In the rows, zero is written as 128.
A single turn carries every row of the set below to another of its rows. Some are shown first; where does it send the rows asked next?
mufof: [141 141 141 109 117 116 133 151 119 133 107 144 141 147  96 111 131  90
 115 124 122]
mipo: [ 92 111 119  97 108 128 113 133 113 151 152 134 151 110  83 116 133 134
 136 114 138]
fufu: [154 127 132 108 153 110 127 106 142 144 143 120 157 105 100 149 135 106
  91 121 130]
gerak: [134  96 133  69 133 122 166 124  97 145 130 114 127 139 120 130 101 126
 138 103 135]
ton: [141 109 165  93 113 112 121 113 129 119 120 124 147  91 135 116 134 145
 118 143 145]
dizu: [105 121 125 118 120 154 104 105 117 135 163 110 151 102 123 127 114 148
 135 102 144]
vuvoz: [119 127 176  99 149 140 126 151 136 132 176 125 142 114 114  99 132 137
 134 135 122]
fop: [135 110  95 103 110 137 147 113 114 138 129 133 132 125 158 105 109  90
 112 109 117]
Bopug: [143 119 122  85 166 135 132 131 143 142 121 117 110 160 109 104 117 145
 142  94 120]
tefu: [116 121 126  71 129  89 146 137 151 126 147 136 126  97 120 114 148 154
 142 100 126]
vukiz: [155 129 128 101 138 138 138  70 128 164 149 117 167 121 119 112 126 142
 116 126 118]
zap: [131 140 144  96 165 125 146 121 121 186 134 141 108 100 118 135 127 142
 126 147 111]
zunol: [132 142 123 104 144 113 109 125 128 157 110 129 115 126 101 117 137 112
 123  78 155]
nev: [146  96 139  82 124 100 111 120 135 116 116 126 146 113 109 118 134 151
 134 130 153]
Tozer: [140 129 151  86 168 117 151 115 127 184 144 125 115 112 104 133 131 141
 114 135 125]
mili: [104 107 118 111 148 142 127 129 139 121 140 151 110  99 126 112 111 140
 139 153  94]
modu: [112 160 119 110 109 116 134 111 146 118 142 149 130  96 143 107 144 157
 139 111 118]
pogep: [144 146 138 115 140 133 121 147 116 143 121 121 107 130 171 130 117 109
 122 102 145]
ked: [156 130 143 112 169 116 130 114 138 146 155 125 149  92 120 146 129 100
 102 125 119]
Fim: [130 124 128 106 132 155 147 133  98 151 134 133 114 151 160 104  97 114
 137 132 121]
sufip: [131 140 179 113 153 134 126 147 136 135 172 127 126 110 130  98 129 130
 132 140 126]
goke: [144 105 160 105 111 123 122 107 125 125 127 114 144  90 145 119 122 132
 109 147 139]
lek: [136 159 112 113 132 139 122 117 138 143 124 123 157 121 111 160 132 162
 125 119 105]
dav: [145 155 133 113 139 127 115 144 121 149 123 127 111 126 154 116 128 103
 121  89 156]
nas: [ 93 108 125 107 121 149 103 113 114 136 156 122 153  93 108 127 119 144
 133 113 141]
Padun: [134 160 113 104 142 122 132 121 144 144 119 137 138 130  93 157 137 163
 124 122 111]
fuviz: [135 122 108 116 120 138 134 108 104 137 133 137 130 127 165 105 107  87
 118 109 134]
kifuf: [122 113 102  89 114 115 168 122 127 136 133 134 140 130 112 108 121  93
 111  97 100]
pepi: [149 152 118 116 117 128 135 147 121 120 110 151 127 144 148 107 123  96
 122 127 121]
rer: [145 148 111 125 134 135 125 138 131 112 118 148 123 145 162 112 116 101
 126 116 118]
vite: [141 128 114  93 134 132 149  77 128 157 154 122 166 136  97 121 127 150
 120 119 121]
Zapeb: [107  98 119 102 145 133 119 124 148 119 130 151 120  94 115 105 122 140
 130 153  99]
Biral: [123 114 159  81 127 122 139 158 141 140 168 111 153 124 100 102 141 135
 125 123 118]
Mevif: [136 140 109 104 149 160 124 137 134 148 135 114 111 154 149 105 114 137
 138  89 125]
nezen: [131 136 121  99 155 108 158 115 114 136 150 168 139 120  90 141 121 118
 134 147 114]
tov: [117  89 118  96 149 118 105 130 147 137 131 148 127 107  89  92 134 123
 126 141 118]
fimuk: [127 140 110 109 133 157 132 129 128 155 133 113 111 145 168 108 114 133
 126  91 118]
Pake: [107 151 129  95 119 110 136 119 149 122 151 145 135  92 133 103 150 159
 139 102 123]
nale: [135 153 115 107 150 118 153 107 112 131 149 173 146 118 111 139 120 133
 152 141 109]
zor: [133 108 123  92 136 153 150 138  94 151 135 123 112 142 152 119  91 117
 140 121 130]

Zapeb moves to Pake
ked moves to zap
goke moves to sufip
Where do these go?
dav moves to zor
pogep moves to Fim
mipo moves to nev
Bopug moves to kifuf
fufu moves to Tozer

A single turn carries every row of the set below to another of its rows. Some are shown first; where does it send the rows asked next?
zed: [ 75 160 131 122 136 112 117 129 147 151 141 135 106]
ger: [101 114 146 122 156 138 134 119 113 141 132 154 140]
Pelif: [123 103 110 139 126  96 107 137 109 153 148 144 110]
dag: [118  96 128 137 132 169 114 115 120 134 147 156 121]
kaz: [136 167 138 126  84 132 128 119 133 149 135 173 125]
nugor: [125 117 149 135 145 151 142 111 101 135 118 145 124]
dur: [112 131 112 127 109 160 127 124  81 130 135 170 113]
bifu: [115 169 135 116  88 121 122 124 139 153 146 173 134]
bivi: [133 100 112 142 126 102 110 136 107 151 142 149 108]
ver: [118 151 159 148  88 110 126 118 154 121 134 146 108]
veve: [102 140 108 127 100 154 127 124  78 130 140 153 107]
Pones: [ 96 140 140 123 155 124 116 130 152 151 132 173 117]
zovo: [ 85 142 105 119 104 146 123 128  83 133 148 152 115]
mikal: [134 138 146 139 147 143 125 120 140 144 113 175 101]
fakid: [100 120 118 141 106 159 117 111 110 131 154 110 103]
zib: [126 144 162 148  94 115 126 118 155 121 130 159 111]
dupom: [ 78 116 116 129 118 148 110 119 122 137 165 121 119]
kuru: [119 140 162 143 101 111 123 121 161 124 134 167 119]
sodu: [ 99 170 131 138 116 124 127 119 131 143 127 114  84]
reri: [106 144 159 139 100 105 121 123 163 126 141 159 121]
tigis: [118 129 100 115 130 120 128 135 168 120 125 156 115]
pidi: [137 104 112 147 120 104 112 133 103 149 140 141 102]
zis: [105 151 157 142  91 104 123 121 158 124 140 146 114]
sok: [118 144  95 123 110 120 133 129 157 115 124 126  98]
nonu: [124 108 126 147 114 172 120 109 109 129 142 132 104]
mesu: [137 127 102 123 125 130 133 130 161 116 116 157 107]
doso: [107 138  95 114 121 114 129 134 165 119 131 138 110]
fivor: [ 87 140 137 128 127 130 139 114 100 138 136 104 118]
velup: [128 174 135 125  77 128 128 119 131 149 138 161 121]
defir: [128 164 138 121  91 128 125 122 138 151 140 181 133]
Meli: [120 108 108 141 119  95 109 136 107 152 148 134 106]
lefa: [137 137  99 127 113 129 136 127 155 113 115 138  96]
zos: [ 84 133 107 115 115 146 120 131  89 136 149 169 125]
garu: [101 127 112 119 118 155 123 128  88 134 142 180 123]
Mone: [134 156 140 149 123 143 131 114 127 139 110 138  80]
Tato: [ 89 101 123 127 134 154 107 121 128 138 161 150 130]
gam: [ 77 128 138 117 145 126 132 121 112 143 143 129 137]
Foves: [115 175 133 119  80 121 125 121 135 151 145 160 126]
neka: [129 109 109 145 115 100 111 134 103 150 143 132 100]
nubeg: [117 132 143 139 127 146 144 108  93 133 121 115 111]

kuru moves to ver
zovo moves to garu
velup moves to bifu
Where do these go?
pidi moves to Meli
fivor moves to ger
Pones moves to Mone
doso moves to mesu
dag moves to fakid

